In the rows, zero is written as 128.
Rotation paths and how fast each direction turns (degrees per step)
Each turn is a multiple of 5 degrees from 10 to 175, or 0.
Each row of a path follows its step; steps can be skipped.

step 1: [125 126 121 123 129 136 124 130 120 126 121 125 133 131 128 120 121 137
 121 125 129 119 129 133 125 125 126 136 125 129 133 132 133 111 131 124
 133 120 142 117 125 121 136 131 112 133 132 125 123 130 113 127 124 135
 119 131 131 118 117 133 132 124 142 137 125 126 125 127 115 125 130 129
 128 134 132 134 139 130]
step 7: [116 121 116 118 126 126 137 129 132 119 125 124 128 128 127 128 128 112
 118 124 139 128 133 123 124 125 136 128 140 130 119 126 129 126 129 119
 129 134 129 132 134 119 137 117 114 135 128 131 138 133 138 132 128 121
 123 135 127 123 121 123 133 128 128 134 126 125 133 121 119 117 125 125
 129 141 131 129 140 136]
step 9: [118 129 133 125 127 138 124 143 136 128 119 122 130 131 123 118 130 135
 136 127 133 123 126 121 131 122 137 125 115 125 126 131 118 132 135 131
 123 118 128 131 143 124 129 124 123 126 122 127 124 138 135 118 123 124
 136 116 138 125 125 122 125 132 141 137 135 133 130 133 120 123 122 135
 131 132 138 120 122 131]
step 18: [131 124 117 119 133 129 131 130 135 120 118 124 122 124 136 126 122 121
 119 125 135 127 133 125 131 118 135 136 135 123 117 136 124 124 121 116
 130 133 127 130 122 125 132 135 127 138 122 136 130 131 129 124 135 123
 130 124 125 126 124 123 137 129 137 122 120 134 117 125 122 115 125 143
 131 137 127 133 145 138]
step 32: [121 134 139 126 121 131 115 134 126 129 131 124 132 133 128 118 133 123
 129 131 135 114 136 125 125 126 120 128 131 129 121 129 133 131 129 122
 130 130 135 138 123 132 134 134 114 130 122 128 133 135 116 134 132 125
 131 132 123 121 120 114 129 127 145 134 143 120 137 121 120 120 134 129
 120 123 119 125 128 128]
step 34: [132 133 134 119 132 129 134 130 127 116 118 119 122 132 125 133 134 129
 127 136 133 123 128 138 128 129 134 123 121 129 120 137 120 137 127 118
 125 122 128 115 142 126 139 123 130 130 126 128 133 138 121 129 125 119
 114 127 124 121 118 131 131 131 132 133 122 124 139 131 134 123 121 136
 117 136 133 130 142 122]
step 37: [127 129 130 112 133 141 123 133 126 137 125 118 127 129 119 124 118 129
 131 131 129 117 125 124 129 123 118 133 117 126 125 130 134 134 122 136
 125 133 127 140 139 120 131 130 117 131 116 131 124 126 131 128 141 122
 139 125 123 123 130 134 137 135 130 133 130 130 131 113 122 137 128 125
 138 140 129 132 128 134]
step 38: [135 126 134 130 127 134 128 138 136 130 131 121 125 122 132 136 123 130
 132 118 136 116 133 133 143 114 127 133 125 130 119 131 138 128 142 128
 132 124 122 135 125 118 126 129 126 133 121 137 136 129 135 132 131 117
 129 132 129 121 128 120 124 142 134 138 129 130 130 127 123 115 119 134
 132 137 129 126 130 136]
Directions:
[130 128 129 129 128 127 126 129 127 130 128 124 129 128 127 128 129 130
 129 132 129 128 129 132 128 126 128 131 129 128 128 128 129 128 129 130
 130 129 127 131 127 128 130 130 129 125 128 126 128 129 131 126 130 129
 126 128 127 129 127 126 127 128 126 129 130 127 129 129 128 128 128 128
 128 129 127 129 127 128] | 65
[128 127 130 128 128 130 125 128 127 126 130 125 130 127 130 127 128 125
 128 129 128 131 127 131 128 128 126 128 130 129 129 127 128 128 129 127
 129 128 128 129 128 125 128 129 128 127 129 131 128 129 125 129 127 127
 131 128 128 125 129 128 127 125 128 130 125 128 128 126 127 128 130 125
 129 130 128 128 127 129] | 70
[125 125 125 128 128 127 127 128 127 128 128 129 127 127 128 131 127 130
 126 129 127 130 126 126 129 128 127 130 128 126 125 128 130 128 130 130
 130 129 127 127 126 127 130 126 128 129 129 127 129 129 128 126 123 129
 127 129 130 127 128 125 128 128 128 128 128 126 127 128 126 129 128 129
 128 128 127 127 129 129] | 125
[128 130 129 127 126 127 129 126 127 127 127 127 127 130 127 126 129 128
 127 130 128 127 129 129 129 129 127 127 127 127 127 126 127 128 125 125
 126 128 127 128 127 125 126 129 132 130 128 127 129 128 129 124 128 126
 127 127 132 128 129 126 125 127 126 128 125 128 128 128 128 129 129 128
 129 125 128 129 131 127] | 60
[127 127 127 128 127 127 126 127 128 129 127 128 127 130 130 127 130 126
 128 130 128 128 127 128 129 127 127 129 130 125 126 130 131 131 126 128
 125 127 130 127 127 129 128 129 128 127 129 128 127 132 130 129 128 127
 129 129 129 125 127 131 130 129 128 128 128 126 126 130 131 126 131 127
 125 127 129 129 129 130] | 25
[127 128 127 128 129 130 128 127 128 129 129 129 131 128 124 127 127 128
 126 126 128 127 128 129 130 130 127 129 128 129 127 127 133 130 127 127
 127 129 128 130 126 127 129 131 127 129 127 129 130 126 127 130 129 130
 126 128 128 129 128 130 127 127 128 130 130 125 126 126 127 127 127 127
 129 128 131 128 129 126] | 70

step 5: [122 129 124 132 131 134 113 122 132 127 133 131 134 121 125 138 131 135
 128 141 129 125 125 129 135 129 135 125 126 140 137 130 134 134 120 136
 121 130 126 121 121 129 135 143 127 120 129 118 130 147 117 125 111 126
 125 132 128 122 130 130 129 131 129 130 127 129 133 148 115 140 134 123
 122 120 128 142 123 115]
step 8: [126 143 125 133 121 145 128 120 132 125 137 126 128 121 119 134 137 133
 129 132 130 125 117 140 133 130 131 118 121 135 133 127 129 128 125 121
 129 130 127 134 126 117 134 137 126 125 123 131 128 128 131 137 119 134
 142 133 140 129 103 122 142 129 114 121 126 127 130 129 115 139 128 123
 126 125 119 123 130 121]
step 11: [128 134 126 129 122 136 124 123 128 123 126 134 129 137 117 128 140 140
 123 143 121 128 127 126 114 141 138 118 132 127 134 122 133 138 128 125
 114 127 123 127 126 117 133 140 129 121 131 120 130 139 125 109 128 124
 132 127 137 127 121 128 138 142 122 128 128 122 127 127 130 131 138 136
 124 113 121 138 136 128]
step 15: [115 140 135 139 133 131 129 134 130 134 123 118 128 140 125 139 138 131
 124 137 126 114 134 130 123 145 130 123 130 136 135 132 131 127 135 130
 117 139 117 132 133 122 129 121 138 117 133 131 119 132 126 121 112 131
 126 135 132 130 116 134 123 130 117 122 121 136 138 136 132 129 134 133
 129 128 128 113 131 124]
step 22: [121 130 130 150 128 142 130 128 113 124 135 128 120 134 141 131 132 144
 116 133 116 128 114 135 117 138 142 127 125 126 130 123 122 128 138 125
 124 116 128 120 118 128 137 127 127 121 133 133 127 133 129 117 113 125
 122 122 138 129 126 132 136 126 124 134 131 130 132 125 123 130 135 130
 124 132 122 129 131 136]
step 29: [134 129 123 125 128 128 126 113 136 139 139 133 126 128 133 133 141 143
 125 138 129 127 112 125 134 137 137 117 123 129 122 132 124 138 133 128
 140 134 124 133 136 129 128 129 132 123 126 130 124 134 136 122 111 133
 121 137 131 126 117 118 136 131 119 128 124 120 137 128 116 124 132 149
 126 126 126 134 131 134]
step 31: [134 142 139 121 127 139 131 132 129 128 128 119 129 124 124 135 136 125
 132 137 121 115 132 126 129 141 141 115 132 129 134 122 132 126 136 129
 114 122 132 130 132 118 141 125 126 125 132 122 122 141 130 113 130 125
 130 131 121 122 115 132 138 119 126 119 117 114 122 136 119 122 141 132
 135 126 129 127 133 132]
step 36: [135 134 131 134 117 130 135 126 129 132 126 125 142 136 127 130 138 135
 142 140 121 124 111 134 127 136 134 132 128 140 137 134 137 126 129 137
 110 134 126 127 128 131 122 135 131 124 139 128 128 141 131 116 115 131
 129 133 129 129 128 130 125 134 116 130 123 123 134 131 122 131 129 123
 120 105 125 136 123 125]
Directions:
[131 127 129 128 127 131 128 126 126 125 128 128 126 128 127 125 128 129
 126 129 126 129 127 127 128 128 127 132 130 128 128 127 128 128 128 126
 125 126 127 129 125 128 127 128 128 126 129 129 130 126 128 129 128 129
 127 132 128 128 126 128 130 128 129 129 132 129 126 125 131 130 128 128
 126 128 129 128 127 128] | 135
[129 127 127 129 131 128 126 127 128 128 129 131 128 126 128 130 128 130
 127 127 129 130 127 126 127 129 132 130 128 127 130 126 128 126 127 129
 128 126 128 129 130 129 129 128 126 130 129 129 130 129 127 129 129 127
 127 128 127 131 127 131 130 126 129 126 129 126 130 130 127 130 128 129
 131 129 131 128 130 127] | 170
[128 130 129 129 129 128 127 127 130 127 126 129 125 129 127 128 127 127
 131 128 126 129 129 128 128 129 131 126 127 129 128 127 130 129 130 128
 127 128 127 128 127 127 131 127 129 126 129 128 128 125 125 129 130 128
 127 126 127 131 128 132 129 131 128 128 127 130 126 126 130 125 128 128
 129 127 127 126 129 130] | 90
